In the data rows, the value 50 means zero.
Each row below has a hidden score, from 0 to 40, with 20 about the middle. What is it? The score is a weighted sum of the row's numbers plus the product of two more (or one squared), each taken from its middle value.
[50,41,51,52,38,40,33,33,46,46,38,47,35,42,45,35,32,30,49,35,38,36,39,54] ~ 11
[36,71,39,49,35,83,26,38,30,52,44,43,37,37,40,59,80,86,28,26,93,41,37,81] ~ 11
[36,81,35,29,58,72,53,49,46,37,53,28,43,34,43,43,65,68,41,56,71,50,32,63] ~ 20
[64,42,54,52,70,46,68,69,64,57,62,49,58,49,66,35,38,49,56,57,39,69,38,35] ~ 14
[54,32,54,43,48,28,46,45,51,54,51,43,43,56,42,45,33,41,54,45,37,43,52,35] ~ 18
[39,32,47,29,57,49,48,52,56,49,61,36,58,40,43,35,45,37,56,52,39,60,37,66] ~ 21
[38,73,40,22,38,65,36,44,48,31,55,38,24,37,37,52,58,59,48,57,48,47,41,57] ~ 22
[42,26,42,44,60,43,50,53,63,57,60,42,75,51,57,38,33,45,56,53,34,53,26,57] ~ 23
[32,86,39,37,42,84,38,24,30,32,44,41,44,36,43,30,83,73,42,44,71,32,41,61] ~ 19
[50,47,52,45,42,47,44,35,39,52,38,47,35,49,31,36,30,33,48,36,35,42,63,28] ~ 19
[42,37,42,42,35,46,24,36,37,31,39,47,39,36,41,31,50,42,38,38,45,36,54,48] ~ 10
[32,59,52,47,26,57,39,33,28,40,36,47,56,36,37,54,55,62,30,30,58,32,39,56] ~ 21
[24,88,32,32,47,81,45,49,42,34,51,25,28,42,37,40,81,76,47,52,76,48,37,78] ~ 25
[56,39,52,55,58,33,52,54,54,62,51,47,43,52,47,26,35,41,53,55,38,53,52,34] ~ 14
[56,37,58,55,61,31,54,59,60,53,60,44,32,50,53,36,41,30,70,59,39,61,47,41] ~ 10
[42,49,38,34,68,60,48,63,62,52,53,37,47,46,48,36,38,44,59,59,38,69,45,64] ~ 25
[48,55,79,74,28,48,32,26,24,61,30,85,64,68,44,90,60,48,28,33,63,28,83,35] ~ 31
[63,32,55,60,47,35,52,63,57,54,59,54,42,56,70,68,32,35,62,73,43,63,52,35] ~ 28
[42,44,38,41,58,46,62,67,55,22,60,33,18,41,54,31,41,55,62,68,46,55,32,41] ~ 20
[99,47,88,82,83,50,74,81,84,90,74,78,39,91,99,85,42,47,99,93,46,87,88,70] ~ 23
[40,52,37,39,46,51,32,46,41,41,44,37,28,42,40,44,55,56,48,36,47,36,44,56] ~ 10
[99,72,95,77,99,69,99,99,98,99,99,99,90,97,99,99,71,77,85,86,82,99,75,69] ~ 26
[28,48,40,32,43,52,41,35,34,34,40,40,49,33,41,31,48,52,37,30,58,48,41,38] ~ 32
[33,55,48,46,46,44,38,36,38,54,30,38,50,43,41,40,35,47,44,28,32,44,32,58] ~ 27
[61,33,48,49,43,30,53,46,50,54,47,50,43,53,42,49,32,32,49,58,30,52,39,42] ~ 27
[28,56,40,42,32,48,38,33,44,36,44,29,30,36,37,55,56,57,44,38,48,35,50,66] ~ 20
[42,79,46,58,21,69,28,33,35,55,32,54,30,48,37,63,51,59,37,36,64,26,52,87] ~ 23
[40,80,35,34,55,99,52,44,44,31,62,31,49,27,39,55,99,99,48,46,99,53,30,74] ~ 9
[93,54,73,75,89,55,63,98,90,70,83,72,60,73,99,57,44,57,93,91,58,85,58,42] ~ 18
[41,64,50,37,49,44,51,54,57,51,47,36,37,43,37,42,35,45,42,38,43,50,32,64] ~ 19
[54,41,49,46,39,31,42,40,42,32,38,46,41,49,49,23,32,37,48,43,39,42,50,32] ~ 18
[69,73,62,58,81,54,92,75,77,65,74,52,43,67,78,64,56,61,67,82,56,85,59,62] ~ 26
[88,39,76,76,81,54,92,90,81,86,73,72,65,86,84,39,39,41,90,86,48,86,68,39] ~ 25
[40,52,35,34,47,62,51,45,49,25,48,36,54,40,39,43,60,49,42,49,57,43,44,47] ~ 21
[46,47,37,56,37,51,28,32,21,59,38,52,52,45,33,39,44,49,35,33,43,21,59,56] ~ 20
[39,45,35,38,44,48,38,51,38,40,39,33,48,31,44,51,55,54,38,44,53,39,44,37] ~ 19
[28,42,32,37,49,60,46,44,46,29,55,31,39,33,42,28,71,51,45,32,54,44,37,38] ~ 5
[36,66,27,37,44,74,44,52,51,31,58,38,33,36,40,51,68,82,50,51,70,52,41,54] ~ 18
[51,60,46,49,38,30,44,47,50,40,50,49,48,45,42,44,39,43,50,60,35,50,38,43] ~ 22
[33,33,40,43,41,40,50,44,43,46,39,29,47,40,41,40,48,44,50,40,41,38,37,32] ~ 17
[58,51,54,45,70,47,69,79,77,51,74,36,59,54,68,55,48,52,65,73,46,71,45,75] ~ 19
[30,64,51,43,35,50,33,35,30,54,21,48,35,46,44,63,63,65,35,26,57,35,52,62] ~ 30
[40,64,37,34,52,62,60,62,49,38,60,33,32,37,55,38,57,54,47,70,59,62,35,56] ~ 20
[40,55,42,38,43,42,39,39,46,44,40,33,48,36,42,31,41,43,30,33,44,36,44,37] ~ 14
[39,47,38,30,50,63,57,51,46,29,64,31,56,33,50,48,66,48,50,45,50,55,38,57] ~ 12
[45,35,43,47,28,43,43,39,38,51,38,46,55,46,34,45,44,41,26,40,34,33,42,37] ~ 23
[40,50,54,47,41,38,46,39,38,55,44,40,57,37,44,50,39,38,32,46,44,32,54,60] ~ 19
[41,53,46,44,41,47,32,28,37,37,33,43,64,42,39,56,52,51,32,33,57,32,37,54] ~ 20
[44,48,38,42,68,47,73,60,69,37,58,42,53,34,52,54,55,56,37,69,52,61,44,34] ~ 24
[39,69,44,43,32,56,33,36,28,42,30,56,42,43,34,54,52,52,39,24,45,33,43,53] ~ 18
[33,35,43,42,50,46,48,40,38,38,45,25,32,31,33,33,57,50,51,46,53,50,38,51] ~ 13
[30,74,53,54,26,73,38,18,34,52,32,62,38,43,39,50,71,67,28,42,75,18,59,72] ~ 29
[44,55,45,41,61,54,64,52,62,31,62,41,41,37,54,31,38,60,56,72,37,73,39,44] ~ 38
[52,51,52,47,35,31,38,24,35,52,35,46,62,53,37,59,28,42,35,43,43,33,41,64] ~ 28
[49,26,50,58,39,30,42,42,38,55,40,54,64,52,41,46,30,38,41,42,34,39,46,26] ~ 23
[99,61,93,79,96,62,91,96,90,92,99,92,54,99,99,46,55,58,99,86,66,98,74,42] ~ 20
[65,45,91,94,37,39,33,32,28,68,28,95,47,89,46,97,39,44,34,26,54,24,99,28] ~ 31
[41,77,40,44,34,91,38,28,41,37,36,52,62,38,36,57,98,86,28,30,98,35,50,61] ~ 15
[79,37,75,63,84,50,89,81,81,74,67,56,55,79,74,74,32,39,77,85,46,91,59,60] ~ 31
[48,28,62,48,34,38,41,42,44,57,26,55,57,52,36,53,39,35,42,26,41,42,57,63] ~ 19
[42,49,43,42,50,44,38,46,50,36,45,37,32,33,36,36,46,48,39,48,50,44,41,54] ~ 13
[36,93,38,41,38,88,39,40,21,45,30,37,66,37,37,52,87,87,38,38,86,49,30,77] ~ 19
[49,64,44,46,79,84,70,84,79,45,87,52,21,47,78,58,82,70,65,90,79,85,51,68] ~ 18
[53,32,47,49,39,26,41,39,46,46,36,51,57,44,41,51,32,32,43,40,32,47,59,56] ~ 22
[55,44,72,71,30,43,30,36,24,70,32,69,71,63,33,45,46,42,34,21,50,30,59,50] ~ 14
[53,26,50,42,58,31,49,57,63,55,62,37,35,47,55,39,36,35,65,58,28,62,46,39] ~ 12
[47,43,56,51,37,48,28,28,26,50,33,54,41,49,41,49,57,48,44,30,62,30,57,60] ~ 14
[41,80,40,29,69,76,83,56,58,36,71,43,33,25,51,42,71,75,48,60,76,65,28,44] ~ 17
[56,43,45,44,68,44,67,70,74,59,62,42,63,42,62,38,51,45,57,56,41,77,28,53] ~ 12
[40,77,34,24,51,80,52,45,38,32,50,33,38,36,48,47,65,70,43,48,69,47,34,51] ~ 20
[54,39,70,64,32,26,36,36,38,65,33,73,61,66,42,68,36,32,37,33,32,26,83,52] ~ 23
[33,66,34,39,34,67,39,44,41,38,46,38,32,33,30,18,73,72,38,45,70,48,39,35] ~ 11
[39,66,37,30,41,56,38,32,38,37,47,38,32,33,40,49,57,53,45,48,46,41,46,89] ~ 16
[32,61,29,32,66,99,61,47,43,36,58,33,61,34,52,44,99,99,32,53,99,53,35,47] ~ 19
[40,56,37,45,37,47,39,35,38,37,39,47,30,40,34,30,54,48,35,39,59,36,32,37] ~ 15
[99,71,93,80,95,53,99,95,93,99,84,84,70,92,99,60,52,43,86,69,61,87,73,66] ~ 19
[60,39,48,50,64,33,67,66,70,61,60,37,39,56,61,59,35,41,73,68,38,63,59,51] ~ 24
[32,62,32,27,53,63,65,50,55,34,50,34,56,29,46,28,67,70,41,48,57,43,26,38] ~ 16
[48,24,56,50,28,43,24,39,32,54,30,57,57,50,39,57,33,41,44,26,46,26,53,39] ~ 19
[54,33,50,41,58,31,39,58,60,36,53,48,35,46,59,36,35,33,59,61,30,56,49,42] ~ 15
[36,67,39,39,32,57,39,38,32,41,36,40,49,42,30,48,70,68,38,43,59,30,34,62] ~ 19
[99,26,99,99,38,36,38,46,43,99,36,99,89,99,77,80,24,24,65,48,35,42,99,56] ~ 32
[42,62,45,35,65,64,79,64,62,50,68,38,42,40,46,53,59,64,50,57,53,59,43,73] ~ 18
[38,37,35,34,35,35,36,39,41,34,35,43,43,43,37,33,42,41,44,48,47,41,41,38] ~ 23
[58,80,51,49,92,73,99,75,75,50,86,46,56,46,74,54,63,75,87,85,83,78,46,60] ~ 25
[48,56,35,37,70,55,67,67,74,56,64,38,57,31,46,18,68,67,70,43,62,69,30,49] ~ 3
[73,53,99,99,35,46,26,33,34,84,24,99,67,88,42,76,43,42,30,38,59,28,95,57] ~ 26
[39,32,38,42,46,39,43,44,39,53,50,43,51,44,45,26,52,39,38,39,42,50,35,56] ~ 10
[50,51,51,45,64,42,71,64,71,38,62,46,62,47,54,26,56,48,74,66,48,71,45,42] ~ 18
[99,5,99,99,56,33,45,58,53,99,28,93,99,99,81,90,14,28,45,54,35,55,99,48] ~ 35
[47,37,46,41,39,40,48,58,54,49,44,40,42,33,36,39,36,41,50,38,44,41,41,50] ~ 18
[48,49,42,45,63,43,58,57,57,36,47,43,52,44,48,36,48,53,58,61,30,60,38,34] ~ 18
[40,47,39,38,51,45,46,45,44,25,56,31,45,43,56,69,52,45,37,69,46,47,45,48] ~ 26
[45,47,37,44,53,36,43,54,54,41,50,52,30,50,55,51,46,38,53,50,34,45,35,37] ~ 18
[64,38,62,65,49,23,41,51,39,56,44,63,63,70,52,54,26,30,53,50,28,47,67,30] ~ 26
[42,28,43,46,46,43,52,43,57,29,40,42,50,55,44,35,44,41,44,44,39,49,45,37] ~ 24
[77,32,72,67,42,28,53,32,48,42,43,67,78,55,62,50,30,21,54,52,24,49,65,18] ~ 25
[50,76,74,71,24,78,18,30,26,65,33,84,48,66,43,47,77,68,37,28,90,24,80,41] ~ 22
[60,47,44,44,66,52,60,73,70,62,70,38,62,41,57,39,53,44,80,61,42,64,42,55] ~ 18
[41,49,56,44,28,57,30,21,21,45,28,51,61,47,39,58,60,51,24,30,63,39,56,66] ~ 27
[33,59,48,37,47,55,46,47,46,36,46,33,41,34,39,40,63,59,38,33,51,44,26,71] ~ 12
[36,61,24,30,38,60,56,45,54,42,51,31,42,34,52,49,66,61,43,56,56,50,44,49] ~ 21
[48,65,70,75,30,50,33,35,34,58,21,79,45,68,37,59,44,58,32,35,52,28,78,30] ~ 32
[56,32,60,69,26,47,39,24,30,60,32,60,75,57,45,42,43,35,37,32,47,32,49,34] ~ 21
[40,63,30,42,38,67,33,43,42,32,35,47,33,38,31,99,73,65,24,39,59,43,52,62] ~ 36
[57,26,69,67,49,36,39,47,52,66,43,52,26,64,42,44,26,24,41,55,30,38,61,41] ~ 17
[48,49,50,43,60,52,74,53,57,37,69,41,28,49,40,39,44,55,53,69,45,59,52,35] ~ 26
[44,44,37,47,39,49,44,35,41,36,39,43,38,40,31,52,45,44,50,36,35,43,37,53] ~ 21
[41,80,40,34,81,99,93,68,75,51,91,41,56,44,63,56,87,90,66,61,93,80,35,55] ~ 23
[48,33,38,34,38,40,28,53,38,47,40,40,35,34,36,31,39,42,55,42,39,42,37,52] ~ 11
[45,30,42,51,57,33,48,59,51,46,53,46,42,46,33,35,41,35,53,50,44,50,45,26] ~ 18
[59,33,56,48,58,43,55,62,54,55,52,51,28,53,49,72,36,30,66,69,37,56,50,65] ~ 26
[46,79,37,37,65,47,68,64,49,45,53,50,26,38,61,53,39,44,58,62,47,63,46,56] ~ 27
[51,42,34,30,53,45,70,66,57,46,59,38,48,43,52,31,51,54,41,44,47,62,41,42] ~ 17
[40,51,47,48,35,46,35,39,44,57,42,38,32,45,34,39,36,30,44,32,34,30,37,62] ~ 12
[32,70,38,34,32,58,57,44,48,34,57,46,37,37,39,38,61,62,39,44,52,49,34,50] ~ 20
[28,73,39,38,38,90,44,33,51,36,42,36,38,29,40,45,97,87,32,50,82,35,19,96] ~ 13
[53,47,49,51,56,33,46,54,48,50,47,41,39,48,46,63,38,30,61,53,34,62,54,57] ~ 20
[36,62,37,37,54,42,51,55,53,37,43,38,28,31,37,38,39,39,45,51,43,39,49,51] ~ 20
[49,99,40,41,67,90,85,73,84,47,88,45,51,42,61,36,89,86,77,70,85,79,44,99] ~ 13
[54,58,38,42,58,49,50,69,65,52,61,40,37,41,57,40,36,57,55,46,32,66,30,55] ~ 11
[50,76,38,42,71,53,73,57,61,51,61,40,62,38,49,38,58,62,49,50,47,68,35,98] ~ 14
[59,54,47,44,79,72,99,74,75,60,81,38,68,51,78,30,57,56,64,73,64,77,41,44] ~ 19
[48,69,32,37,69,61,73,61,69,31,63,31,43,55,52,39,56,55,59,71,46,67,52,41] ~ 26
[55,30,55,60,28,35,35,38,41,75,26,59,32,59,45,40,36,33,41,39,32,45,72,51] ~ 16
[41,60,37,38,51,56,67,51,56,25,48,33,41,36,42,38,54,57,42,61,57,62,39,28] ~ 24
[39,48,37,35,35,51,35,44,43,36,46,40,32,43,40,35,46,51,35,32,52,38,28,59] ~ 14
[35,42,43,41,39,43,44,50,37,56,40,34,57,55,41,23,35,39,44,36,30,43,50,44] ~ 23
[76,42,60,72,74,51,73,88,84,56,72,68,52,78,99,70,44,51,89,91,43,71,68,39] ~ 31
[55,45,52,54,44,31,49,45,44,38,40,56,42,60,55,47,28,39,38,61,32,43,59,30] ~ 30
[36,59,49,56,30,58,39,24,43,45,47,47,59,41,39,48,56,52,38,32,64,30,45,56] ~ 17
[30,50,42,49,39,44,49,44,56,46,48,40,35,44,30,52,39,41,38,56,45,42,53,55] ~ 28
[33,71,39,37,47,85,59,44,46,19,65,38,35,29,46,39,89,96,43,50,89,48,30,47] ~ 17
[33,50,27,29,37,59,43,33,44,44,40,36,38,29,37,53,66,58,43,49,66,48,26,91] ~ 18
[38,80,34,37,54,30,48,50,50,44,55,36,48,37,34,69,49,58,45,51,48,60,32,77] ~ 24
[48,32,45,47,50,35,45,44,41,47,39,42,58,42,53,52,36,32,53,48,39,48,45,46] ~ 22
[40,32,43,39,60,40,50,61,59,36,59,40,43,37,50,33,38,42,43,50,38,48,43,35] ~ 14
[46,41,46,49,39,43,39,33,41,49,24,56,28,43,36,53,36,45,38,43,41,39,50,42] ~ 23
[59,78,47,41,87,72,80,73,85,49,81,42,28,50,82,36,81,71,99,65,71,84,44,62] ~ 9
[49,99,42,35,71,92,79,75,73,34,86,38,37,41,59,73,89,91,54,90,84,79,37,88] ~ 22
[32,48,34,39,46,69,36,42,43,31,40,34,45,31,40,40,65,79,42,43,64,42,41,42] ~ 18
[97,50,86,74,94,49,68,90,89,88,88,75,41,91,98,47,46,45,83,76,52,75,70,70] ~ 8
[28,48,34,34,46,49,57,49,42,37,50,29,63,36,37,31,55,49,41,43,43,42,22,32] ~ 17
[36,49,43,38,28,50,33,38,24,40,33,50,43,42,26,64,52,49,34,33,55,39,52,59] ~ 23
[28,68,22,27,42,73,50,36,41,27,53,38,41,34,39,46,79,75,42,40,71,47,34,55] ~ 18
[40,45,51,43,34,60,38,35,35,44,18,43,62,41,34,51,64,62,34,24,56,32,42,69] ~ 15
[54,44,59,62,54,31,58,52,52,63,54,50,50,56,69,48,26,32,64,60,28,56,56,37] ~ 23
[39,59,35,50,37,52,26,38,32,52,28,50,60,41,42,42,55,49,35,28,57,24,47,51] ~ 21
[48,21,46,46,42,26,35,39,37,50,36,53,63,47,49,45,32,35,43,35,39,35,58,34] ~ 19
[42,42,51,46,64,43,78,63,70,44,50,41,45,52,48,48,55,56,56,58,46,63,51,52] ~ 26
[51,42,39,42,58,43,56,61,53,49,46,44,56,48,55,62,33,42,80,61,35,62,39,41] ~ 31
[52,62,39,41,67,64,71,70,58,57,72,34,33,42,60,43,55,44,74,58,52,69,37,90] ~ 15
[98,35,99,99,50,30,43,54,48,97,40,99,80,99,79,56,26,24,56,57,34,38,98,21] ~ 26
[35,69,49,41,26,68,44,40,28,44,46,45,45,33,37,36,78,70,26,36,80,36,28,70] ~ 10
[60,39,96,86,32,59,14,32,34,77,24,99,72,73,46,99,55,50,35,18,78,18,99,48] ~ 23
[69,24,71,75,47,30,32,52,48,60,35,59,47,66,40,47,41,26,64,43,32,48,73,38] ~ 13
[68,60,64,43,99,88,94,89,96,71,99,63,43,70,99,50,71,71,99,93,79,98,52,63] ~ 39
[55,53,68,74,32,60,26,35,26,68,28,72,62,60,48,44,49,62,37,18,64,28,60,39] ~ 14
[36,45,43,35,59,57,70,70,65,38,56,36,71,43,54,28,54,55,57,58,45,66,35,50] ~ 23
[40,41,35,32,47,53,60,47,54,32,46,38,33,38,39,46,55,48,53,56,50,59,37,61] ~ 21
[58,49,66,67,30,31,33,33,34,47,30,65,37,62,54,51,35,39,61,54,35,36,63,24] ~ 25
[46,96,53,70,30,89,32,24,28,67,26,67,42,41,39,28,76,71,32,14,99,26,50,48] ~ 9
[33,56,42,34,46,36,50,50,47,37,36,31,90,51,41,60,41,49,21,61,28,35,49,58] ~ 36
[69,42,66,68,90,53,69,86,79,68,81,61,72,56,78,81,50,54,99,73,56,79,60,46] ~ 20
[46,38,56,48,44,39,35,36,39,48,40,42,73,50,40,60,32,45,37,42,32,41,43,50] ~ 25
[50,66,43,39,64,60,68,76,69,62,74,41,43,45,59,67,72,66,73,66,55,68,41,99] ~ 15
[84,38,84,74,74,31,56,77,79,80,72,74,79,86,89,70,42,43,74,75,46,63,77,38] ~ 21
[45,21,45,50,35,39,24,24,39,54,35,43,43,50,39,50,42,38,38,38,35,33,45,54] ~ 15
[36,54,39,37,61,53,58,57,66,48,71,33,30,42,50,49,54,62,43,65,45,56,30,48] ~ 22
[55,39,48,34,63,42,66,73,76,45,74,38,33,50,73,44,39,41,66,63,47,68,42,51] ~ 17
[41,99,47,39,54,99,70,58,43,32,72,47,41,47,64,64,99,99,51,73,99,48,43,49] ~ 25
[77,39,74,73,58,33,69,57,76,99,60,60,99,78,63,64,30,26,54,50,38,63,58,61] ~ 28
[47,39,55,48,35,30,26,40,42,49,32,60,38,56,43,44,28,30,41,32,37,42,43,39] ~ 23
[50,32,53,53,39,33,45,38,35,50,42,52,48,52,41,62,38,37,43,50,32,42,61,44] ~ 23
[28,57,40,34,49,74,55,47,50,22,60,33,30,27,50,47,77,80,43,64,78,60,44,48] ~ 35
[76,63,68,64,76,48,91,73,76,56,85,71,38,73,99,46,48,43,75,86,41,74,71,35] ~ 22
[99,69,99,95,99,80,99,99,97,72,99,99,51,99,99,69,75,77,99,99,94,99,99,42] ~ 26
[60,71,47,41,81,50,96,86,79,38,85,47,51,53,71,68,54,55,76,86,59,71,39,59] ~ 37
[59,41,55,56,39,33,41,38,41,54,33,54,48,59,46,45,30,33,39,24,24,33,67,41] ~ 17
[52,37,82,83,30,47,35,32,28,76,33,84,99,63,52,60,38,42,24,38,48,30,78,32] ~ 28
[41,49,68,67,26,62,35,32,21,65,24,80,52,65,34,54,48,44,37,28,63,32,73,47] ~ 32
[42,53,42,38,42,50,62,61,48,31,50,38,26,38,49,33,42,38,47,54,42,59,52,30] ~ 20
[45,41,38,53,35,39,51,50,47,32,39,43,44,48,47,47,36,38,47,46,32,49,58,34] ~ 28
[41,86,35,32,71,86,84,74,63,41,76,34,28,41,74,51,82,74,73,73,71,80,45,58] ~ 20
[62,42,58,49,80,49,80,78,76,48,88,51,53,58,78,51,53,44,87,80,53,77,59,28] ~ 19
[42,79,44,53,37,64,26,35,34,45,35,41,30,49,36,93,67,77,37,32,71,33,60,57] ~ 23
[50,51,35,39,64,66,60,67,66,56,72,34,41,40,43,45,57,59,56,50,55,66,22,56] ~ 12
